128 stands for zero in the data rows.
Here are some points:
(095 146 132 097 077 085 143 115 109 077 078 144 151 155 067 123)
(110 119 112 113 084 040 113 105 108 084 082 069 115 136 105 095)
(128 175 165 129 163 129 129 173 167 126 128 168 131 170 166 128)
(130 081 160 147 113 101 093 085 068 106 113 115 158 151 107 103)
(117 087 147 145 113 130 083 144 143 137 116 072 146 089 174 080)
(114 071 136 144 109 123 085 128 134 139 115 066 140 074 165 082)
(128 132 173 072 122 062 117 141 100 059 119 167 159 164 126 056)
(152 154 190 100 139 102 137 160 129 089 143 180 178 179 144 089)
(091 124 080 142 134 151 114 118 149 161 101 101 058 100 124 172)
(133 102 058 105 114 110 139 064 071 120 132 112 082 107 063 148)
(150 115 142 167 129 171 142 141 144 169 156 103 169 114 155 134)
(108 114 062 090 094 090 135 069 071 097 108 121 093 118 049 131)
(154 130 179 177 155 155 119 120 127 139 150 132 157 155 163 151)
(123 147 112 116 080 115 170 103 101 102 110 148 158 160 049 157)
(130 165 095 124 144 156 151 149 184 143 132 126 094 092 161 166)
(153 077 063 136 130 139 124 078 092 154 160 079 090 073 114 144)
(157 131 137 150 100 123 186 160 093 146 159 166 194 196 067 120)
(163 081 115 174 129 168 132 121 124 181 166 083 156 084 156 138)
(113 147 089 089 081 091 157 086 082 089 098 150 120 152 031 152)
(117 177 163 130 143 082 121 174 172 111 106 125 117 173 170 118)
(145 157 136 149 169 176 128 128 176 159 143 125 112 097 189 178)
(147 155 089 125 098 136 192 087 085 128 143 152 145 153 044 192)
(116 138 160 089 164 147 105 158 131 110 128 208 119 142 141 101)
(145 116 052 113 117 124 160 062 073 124 143 122 089 121 048 172)
(159 078 120 168 141 171 115 130 137 179 165 079 139 079 176 123)
(143 132 178 153 134 111 128 144 097 124 134 155 180 197 118 114)
(096 128 092 141 149 176 114 122 147 163 118 129 062 101 127 168)
(140 168 169 128 158 142 140 169 160 128 141 174 140 168 162 133)
(122 126 124 135 163 172 086 082 168 137 122 084 071 044 202 182)
(099 133 132 100 165 162 105 142 132 128 116 192 090 114 130 122)
(101 152 125 130 162 150 114 147 167 145 113 148 074 129 146 150)
(129 105 054 105 108 110 141 065 069 122 131 115 089 106 051 154)
(167 087 109 176 146 174 134 116 128 187 180 085 133 084 156 144)
(116 085 137 143 105 126 095 133 136 135 116 070 145 083 160 079)
(096 148 096 158 141 134 116 137 164 158 100 091 066 118 141 170)
(175 114 107 175 133 181 167 118 124 182 184 105 154 111 130 173)
(135 170 123 128 155 158 151 158 180 151 141 141 115 119 157 161)
(132 136 165 100 160 163 126 155 120 116 151 211 147 146 133 111)
(096 129 088 142 096 071 110 103 138 121 087 051 080 114 119 131)
(114 089 150 143 111 126 090 148 147 139 113 080 154 091 171 079)
Then 14 other points, each followed by its number:
(150 114 153 152 100 103 159 142 077 129 145 158 196 211 075 107) 0
(106 086 123 109 086 076 104 102 059 091 106 112 140 148 065 077) 1
(110 157 070 092 121 134 157 138 162 134 121 122 085 086 125 144) 2
(104 120 123 092 159 177 109 129 111 129 128 201 101 109 112 125) 3
(117 103 148 143 160 156 060 057 138 121 107 068 081 051 199 166) 4
(112 131 131 129 169 158 079 091 179 133 113 092 065 052 206 173) 5
(129 140 102 135 152 169 120 105 172 148 131 089 079 052 176 182) 6
(134 174 155 159 150 116 140 163 179 138 127 118 130 164 168 150) 7
(139 175 137 132 147 153 162 173 175 151 139 160 128 142 156 152) 8
(105 151 137 110 080 100 145 123 118 090 087 143 159 155 083 127) 9
(119 170 184 099 152 081 122 169 148 082 111 178 139 183 159 086) 10
(123 124 147 088 092 033 117 119 103 064 106 103 149 160 109 064) 11
(109 156 115 148 124 082 118 143 176 131 089 078 084 145 150 140) 12
(105 131 155 081 163 143 108 149 120 109 119 208 107 133 130 097) 13
Which of these numbered points is nearest to each point below, ignoring the 3 directions in which the first points spread most? Its number follows each.
(104 145 160 095 166 142 110 160 143 113 124 198 106 144 146 107) > 13
(105 128 088 105 133 144 102 094 155 127 105 084 054 047 156 151) > 6
(107 113 125 089 156 175 107 127 113 119 127 200 102 111 114 115) > 3
(131 160 144 152 120 068 135 153 166 118 110 092 138 174 156 127) > 7
(135 148 182 082 130 064 122 159 124 066 120 162 163 179 138 064) > 11
(142 150 189 088 134 086 127 163 125 077 132 183 168 182 146 077) > 11
(133 162 155 145 176 165 113 140 184 143 134 132 111 117 198 160) > 6
(109 111 121 125 156 156 073 068 151 127 107 074 060 040 196 170) > 5
Here are 14 other points, each followed by its number:
(144 170 155 142 160 145 146 176 168 146 140 161 134 161 165 149) 0
(134 150 153 148 181 167 113 131 181 145 140 128 101 102 201 178) 1
(116 148 123 143 108 051 124 132 155 113 090 059 105 152 139 125) 2
(134 162 079 112 107 136 191 166 154 148 146 146 121 128 092 143) 3
(148 079 064 128 129 130 126 070 084 143 151 092 085 080 095 140) 4
(146 120 173 175 166 174 092 088 142 144 141 104 128 105 193 178) 5
(101 139 094 103 139 142 103 112 167 125 106 094 053 055 164 154) 6
(130 180 172 128 141 077 128 167 166 103 113 136 136 185 166 109) 7
(154 109 177 178 155 163 090 089 119 139 141 109 147 121 170 158) 8
(120 140 134 133 082 122 157 121 117 116 115 130 174 143 087 136) 9
(139 159 100 137 145 173 157 134 173 158 144 122 107 092 157 178) 10
(086 121 077 141 111 103 104 103 138 136 090 072 054 100 115 146) 11
(111 161 104 095 085 096 158 098 091 078 095 153 132 160 044 147) 12
(175 140 084 153 130 167 188 095 098 160 180 144 136 135 080 198) 13
The same question for these:
(143 142 181 168 171 160 103 119 154 131 137 129 132 135 193 165) > 5
(130 163 080 100 096 111 197 180 136 139 139 157 139 164 067 114) > 3
(127 168 156 150 135 077 133 164 176 120 117 098 127 177 167 132) > 2
(129 161 118 119 084 121 175 110 104 103 113 154 166 164 056 163) > 9
(140 167 175 126 159 125 138 174 163 126 137 163 151 175 164 129) > 0
(132 167 095 117 140 153 158 155 177 152 140 131 098 096 141 163) > 10
(130 155 091 097 081 085 196 194 112 117 127 175 156 197 044 086) > 3
(113 107 129 085 090 042 105 105 091 066 097 096 131 135 098 066) > 10
